In the rows, zero is written as 128.
Where one turn sends some rows of the set: a few examples, then the rows asked
nud: [136  80 136 146 125 149 117 160 106 150 162 114 155 134]
fupe: [122  91 125 141 122 154 130 151  95 145 172 118 146 129]
meni: [161 128 120 137 102 120 115 137 120  81 130 100 151 140]
muli: [167  84 126 125 174 162 125 135 144 145 135 111 149 139]
davil: [152 128 132 137  97 118  99 126 135  95 126 101 159 141]
mim: [154  99 128 167 124 153 116  94 126 120 110 134 144 112]
geku: [167  82 127 118 167 150 125 145 149 153 129 103 154 130]
meb: [164  88 129 113 176 151 128 135 146 144 142 116 155 144]
Sul: [160  92 127 114 152 106 136 104 114 122 155 109  83 148]
femu: [143  87 130 130 121 157 125 158  91 136 168 124 156 134]
Vevu: [162  89 131 117 178 142 123 149 138 149 127 112 156 146]
vul: [131  81 125 145 132  87 102 121 129 146 101 137 114 119]
Vodut: [153  92 135 169 124 146 120 102 131 111 113 132 149 115]
fimut: [152 106 119 107 163 110 144 109 115 126 170 114  91 138]
pabe: [132 137 172 115 118 164 111 144 134 118 150 151 102 120]
peb: [168 118 145 120 115 145 127 104 101 142 127 159  80 119]
lafa: [132 130 135 107 152 136 128 135 155 119 161  78 112 114]
sini: [150 124 121 105 110  86  99 152 138 145 115  86 113 122]
buge: [154 125 120 109  98  86 104 135 136 147 114  91 104 123]
darol: [180 115  97 105 145 117 114 168 135 127 123 162 131 138]
kifuv: [163 114 100 130  90 136 116 172 105 138 152 151 122 114]
Vopoz: [159 128 136 140  93 112 104 129 126  91 131  91 132 145]
Fetan: [127 133 138 110 141 130 130 137 162 117 167  84 111 121]
ruf: [116 147 164 118 115 152 110 136 141 115 145 148 116 110]
Led: [111 138 162 108 112 157 108 133 129 118 154 135 100 119]
pufop: [146  97 131 166 125 146 106 100 137 101 119 125 142 108]
nek: [143 122 116 101 106  83  96 149 135 145 113  98 114 132]
muf: [187 112 120  96 150 121 117 166 148 127 125 159 119 142]
sobu: [171 109 107 106 154 121 121 175 150 143 132 159 122 144]
lusib: [162 125 107 115  92 130 124 177 102 149 144 143 115 107]
bogo: [162 107 138 113 160 107 146 102 126 117 157 124  84 138]
dep: [156 117 109 121  91 135 126 180 101 141 146 149 110 115]
duteg: [121  94 131 139 143  99  96 105 136 146 105 143 119 110]
Mabi: [147 129 127 110 110  77 101 138 126 149 110 100 110 135]
zifu: [129  81 134 136 136  98  94 121 139 165 110 144 118 122]
Pozud: [171 111 142 114 125 161 133 108 110 139 126 157  80 120]
dar: [130 130 138 107 141 132 125 143 151 117 181  90 108 108]
tave: [160 109 146 115 121 143 127  99  98 133 124 161  85 123]
zore: [166 121  98 123  88 140 126 170 103 146 133 142 124 113]
tezo: [146 102 135 158 126 152 118  93 135 114 105 122 141 104]
Loler: [162 118 148 117 135 149 130 105 100 138 126 160  82 137]
nupel: [133 134 133 101 142 138 138 139 149 131 169  82 111 111]

darol moves to Vopoz
kifuv moves to Mabi
Now these:
Fetan moves to meb
meni moves to Sul
vul moves to Led
peb moves to lusib
geku moves to tezo

